One vector is turned by the same rotation once a tick. Each row is the vector after some number of ticks, and that number follows the row.
The counts run from 0 to 739.
[ 34  -2  -6  34  -5  15  -9  -8  -7   5 -20 -17 -19  19   7  10   9 -31
   3   5 -26  -1 -28  14  12 -11  22  25  10  -3  -9 -27 -17   2  -5   0
   3 -27   9 -13  -6 -13 -13 -24 -13  23  19  11   5] -> 10
[ 14   3   5   8 -25   0 -26   2  27 -16 -19  -1  -1   5   1   6  -3 -19
 -22   1  -9   2 -19 -10  12   5  18  -4 -27  -1 -26 -51 -18  -4   6  -7
  14 -27 -10  16   1 -15   6 -17 -21  21  38  29 -12] -> 694
[  4  -5  -2  10   8   1 -15 -27  25 -16 -15 -15  -6   1  -6   4  13 -17
 -16   7 -15   2 -34  -2 -12  12  14  -9   6  10 -31 -26 -12  28  -1  12
  11 -35   4   8  -8 -29  -2 -24 -12  44  18   6  21] -> 326
[ 24  -5   9   6 -32  13 -15   3   4  14 -37  -3 -13  -8   0   0  10 -23
 -15   0 -11 -13 -16  20   7 -13  21   0  12 -24 -18 -36  -2 -21  13  23
  14   0  12  -8  -8 -14 -38 -16   8 -14  25  20   1] -> 433
[-17   9  -3  22   6  18 -34 -30  18  -1 -12 -20  -8 -26   5   2  29 -27
  -8  -4 -18  -2   4  16 -13  -1   1  -4 -20   6 -16 -22 -19  13   8   7
  -1  15 -12   2  13 -24  -6 -43  -3  18  30 -16  22] -> 590
[  3   8 -15  26 -26 -14 -27 -21   0  -9 -21 -15 -37  -8  -6  13  23 -29
 -31  -7  -7  19  -5  12  -9  19  16 -17   7  11 -11  -5   0  -5  -3 -26
 -14 -15   6  32  21 -31  12 -16   9  18  19  12  -2] -> 663
[ 15   5   1  19   6  23 -35  -4   9  16 -29 -22 -11  -4  20  -5  27 -21
  -2   5 -22 -17   7  28  -8  -8   9  20  18  -3 -27 -16 -11  12  -5  -2
   2 -17 -17  11  10 -20 -19 -32  -3  21  13   6  -6] -> 318
[ -3   5  28  27   0  -2 -20  -4  21  12 -28 -21   1 -22 -11   2   7 -30
 -29   4 -13  10   4 -10 -29  21  -1 -18  22  -5 -21 -27 -26  16  18  11
 -23 -38   6   9   6 -24 -14 -18  -2   5  19  15   6] -> 736
[ -2  -6 -13  33 -19  -6 -13 -14   9  -7 -35 -10 -26  -8  -9   3   5 -50
 -24  -2 -29   3   5   3  -2  20  21 -22   2   9 -13 -32  11   3   3 -36
  -4 -19   0  24 -15 -20  11 -12   7  10  16  10 -19] -> 551
[-16   6   3  36 -17  -2   5  17  25  21 -14  -3 -31  -1  16  24  15 -29
 -10   3 -22   3  -1  20 -17   2  39   8   1  12  -8 -43  -6  -6  -8  10
   1 -11 -10   9  -3   8 -25 -37   2  14  14  -8  -1] -> 218
[ -9  -9 -12  17 -22 -23 -16  -3  17   1  -9 -16  -6   0 -22  -5  30 -38
 -40   0 -19  -2 -24  -7 -18   7  13 -28 -17  14 -19 -17  17   6  22   5
  36 -24  11   1 -15 -30   2 -16  -3   1  24  11   2] -> 499
[ -2  10   3  17 -30  20 -24  -5  18   9 -13 -17  -5 -23   4  -9   4 -28
 -11 -16 -34   7  -5   7   7   6  -1  -9 -28  14 -17 -37 -14 -16  14  -3
  22  16 -17   8   9 -33  -9 -38   3   9  17  10   5] -> 159
[  5  13 -21  19 -12 -12 -27 -24  11  -5 -22 -16 -19 -10   9  -7   6 -27
 -40 -12 -22   9   8  12   0   2  17  -6   6 -21 -26 -39   7  -2  18 -26
  14  11   2  35  16 -16 -13 -30  21   0  18   4  -9] -> 603
[ -4 -13 -18  24  -9   8 -12 -12   0  -4 -31 -27 -37  -4  -8  15   5 -28
  -9   5 -27   3 -16  10  -3 -15  43   0   5  16 -21 -19  -6  11  -6   1
  -2 -21 -24   6 -23 -36 -14 -33  16  26  -4   5   2] -> 502
[  2  13  -7  -1 -13 -16 -16   0   4   0  -3  -8 -43  -7  -9  12  22 -27
 -32 -23 -16  -3  -9  12 -20  -8  16 -23  -8 -10 -15 -13   8  -4   4  10
  15 -27   3  16   1 -33 -20 -18  29  -9  31  29   4] -> 228
[ 29   5 -15  39  10   3 -28 -26   8  -9 -14 -12 -13  17   7  -5  37 -23
   6   8 -16  -9  -1  31   7  -4  18  18   8  -7 -31 -17   1  15  -7 -14
  16   1  -9   7   9  -7  -2 -30 -16  20  31   1   5] -> 666
[ 30  -4 -19  22 -14  21 -35 -14 -13 -15 -26 -13 -26  16  14  -5  -3 -35
 -13 -11 -18   3   2  29  16  -7   8   6  10  -1 -30 -16  -6   6  17 -26
   6  -5  -7   2  10 -18   1 -26  15  25  11  10 -12] -> 60
[  3   8 -18  19 -15 -10 -11  -3  25  -1 -21   3 -10  26  -1 -10  31 -26
 -23  -8 -24   2 -14  19  13   8  14  18  -4   0 -32 -23  -4   6  -2  -4
  36  -1 -10  16 -10 -33  -6 -27 -29  10  22   4  -8] -> 235
[ 20 -23  -7  21   6   7   7 -15  -7  -5 -31  -7 -15   4 -20   9  -7 -35
 -35 -10 -13   6 -17  -2  -1   9  33  -8  14   3 -26 -13 -10  11  -3  -4
  13 -33   8   8 -11 -41   4  -8  30  24  16  13  -3] -> 153
[ 26  -1  -9  22 -30 -10 -30  24  13 -14 -17  -7 -21   9  -6   7  -5 -39
 -16   6 -29  -2  -5   5  -7 -10   7  -5  -2  -5  -8 -24   4  -9   5   3
   4 -30  -9  -2  -9 -13 -15 -26  -3 -23  21  35   3] -> 483
[ 33   1   0  25 -29  -8 -26  17  -6  -7 -17  -2 -22  13 -13  16  -7 -37
 -27 -19 -24  -3  -6   9 -10  -5  10  -9   9  -4  -7 -23  -4 -10  12  12
   4 -35   8  -6   2 -22 -28 -10  13  -9  22  41   7] -> 484
[ 13  16  -5  31 -16   6 -35   0  29   8 -22 -23 -17   4  -3  -1  14 -19
  -7  14 -29  -2  -7   2   6   0   8   2 -16  21 -20 -25 -13   8  -5 -14
  -3 -41 -13  -3   0 -28  -5 -27 -22  14  17  13  16] -> 183
[ 11   4  -6  32  14  -2 -25  12  13  29 -12  -5 -19  27  23  11  11 -31
 -33  -4 -19  -8   3  19   6   0  30  16  14 -18 -21 -19 -13  14   2  -3
   8 -27  11  -2  12   5 -13 -32   0  16  25  -3   7] -> 616
[  3  -5   4  11 -27 -12   2  18   7   7 -29  -7 -27 -21   6  14  24 -29
   0   5 -15  12 -16  26 -30   9  20  -4  14  19 -21 -36   2  -7  -1  21
  -7 -30   6  15  -3 -25 -15 -19  -2  21  11  11 -11] -> 661
[-17  11  -9  23  11  -2  -9  -7  24   3 -18   3 -22  -6  10   7   3 -20
 -29  -3 -22  -2 -20  19  -2   2  18   7  -6   3 -20 -44 -16  20 -22   7
   2 -30  -3   5  -6 -12 -21 -25  -9  18   4 -12  -3] -> 677
[ 31 -14   4  10 -12  30 -27   5  -9  -9 -30  -1 -12 -14   4  12  -9 -27
  -7 -10 -25 -14 -16  27  -4 -12   1   9  17 -10 -17 -33   0   8   8  31
  14 -15   4  -9  -7 -17 -36 -22   9   6  -2  12   9] -> 545
[  3 -13 -26  12 -12 -11 -23 -30  14 -13 -35 -19 -31 -26  -9  11  17 -22
 -24  17  -7  -3 -24  25  12  -6  20 -17 -17  -4 -22 -40   2  -5   5 -12
  -2  -2   1   7  -8  -1  -4 -22  18   8  10  -8   5] -> 119
[ 13   1 -14  35   0 -19  -4   0  -8 -19 -21  19 -22   7 -12  14   8 -43
 -26 -24 -15  16 -10  30  -3  10  22  -6  14   8 -24  -3   4  -8 -12  24
   9 -17  20  -4  14 -25 -14 -18  20  10  27   4   5] -> 536
[  5  -7   4  13 -26   1 -14   3  13   8 -19   2  -2 -18 -15  -2 -11 -35
 -54  -7 -14  13 -13 -13 -12   7  28 -29  -2 -13 -11 -23  -3  -9  29  21
  19  -6  29   2   1 -23  -7 -10  25 -11  23  12   1] -> 560
[ 27  15   4   8 -15 -17 -36 -13  -3 -22 -13  -6  -7  -3  -2  -8  -1 -16
 -20   2 -35   5   6  -5 -18   1   4 -11  12  -8 -29 -16  17   4  15   6
  14 -12  -5  20   5 -43   5 -35  10  -6  20  35   9] -> 399
[-12  -3 -15  34 -12 -18  -4   0  26   5 -38  -9 -19 -10  -9   9   3 -15
 -14  22 -18  10 -11  21 -10  -4  46   3  12   5 -22 -30  -1  -9 -10  15
   0 -22 -16   5 -13 -13 -27 -26   2   1  -3   7  14] -> 390
[  0   1   6  11  -3   1 -16  -6  21  -8 -25   5   4 -23 -14   2 -16 -17
 -25   9 -18   6   0 -10 -17  -9  13  -5   5 -10 -29 -38  11  19  -8  25
   8 -23 -15  15 -23 -36 -28 -30   3   3  17  21   4] -> 338
[ 29 -11   2  12 -11   1 -23 -13  -5 -20 -32 -16 -15 -15 -25  -4  11 -45
 -27   4 -19   5 -25   5   2  14  -8 -16   6   3 -15 -14  -7  -1  23   6
   0 -31  24 -15  -6 -33   9  -6  14  14  21  11   3] -> 324
[ 15  -9  15  26   6   3  -7  -9  11   8  -7   3  29 -10   6  -2   2 -58
 -15 -10 -15  -4   0  11 -24  25  10 -15  11 -14 -23 -36   3  12  34  12
  22 -13  14  -2  11   4  -4 -29   9   8  18   1  -3] -> 684
[-10  12   5  18  -2   8 -27  -2  16  -2   2 -19 -24  -3 -11  17  18 -21
  -7   1 -27 -14 -10   0 -32 -13   7  -6 -11   2 -20 -27  -4  31 -13  -1
  -3 -38 -25  16 -13 -39 -15 -41 -11  -1  11  16   7] -> 626
[-10   0  -3  24  15   5 -21   7  16  22 -31   8 -14 -21  -1  -2  22 -54
 -29  -5 -22 -15  19  23 -25  11   1 -15  22 -11 -14 -18   3   6   4   7
  15 -22   3  -7 -16  -5 -14  -6  18   1  33  -5  -4] -> 464
[-18   2   1  19   1  -3  -3  10  31  -1 -22   1 -14 -18 -24  14  13 -19
 -19 -11   1 -11   0   8 -18  -2  27  -7   2  -5 -17 -32 -25   9  -5  21
  -6 -38 -17  11 -11 -17 -42 -10  -8   9  29  18  18] -> 166
[  6  -9   6  14   1 -14 -17   5  -5  11  -3 -15 -17   3   2  13  18 -50
 -14   2   5  -6 -15  25 -17   9  35 -17  12  -4 -17 -26   0  15  21  -6
  14 -26  17  10  23   0   8 -14  15  21  32  -5 -17] -> 488
[  5  -2  12  14   3  -2 -10  -7   9 -15 -27   9   3 -25  -8   2  10 -25
 -11   9 -12  11 -14  17   0   2  12  -8   8 -14 -22 -39  -9 -14  22  45
  21  19  15  -2   0 -11 -16 -35   5   9  31  -4  24] -> 733
[  9  -2  17   8 -13  24 -21   9  24  -4 -27  -6  -2  -7   5   7  -2 -24
  -6  -4   2 -10 -21   8  13  -1  15  -3 -13   8 -21 -51 -27  -8   7   3
  -2 -28   2   1  10  -4  -7  -6 -17  31  30  25  -9] -> 693
[ 12  16   0   6 -10  -3 -33  -9   5   6 -24 -22 -40 -27  -2   1  15 -21
 -11   2 -33   0   2   3 -10  -2   2 -17  10   4  -5 -16   5 -19   2  -2
 -15  -5   1   0   6 -31  -7 -32  39   4  38  12  11] -> 527
[  2   0  14  22  11   2  -7  15  21 -16 -37  -4   0 -14  -6   2   8 -34
  12  -9  -3  12  -7  19 -15  13   9   0   3  12 -29 -44 -21  -9   8  24
  -2 -13  -9   7  -5 -17  -8 -22 -10  39  28   1   4] -> 250
[ 10  -7  -4   7 -12 -10   1 -11  -4  16  -9 -11 -40 -13   1  23  23 -27
 -33 -12 -12 -21 -20  28 -14  -4  26 -19  12  -1 -15 -24   4   2   8  20
  -1 -32  16   5   5 -35 -25 -13  30   5  17  18  12] -> 229
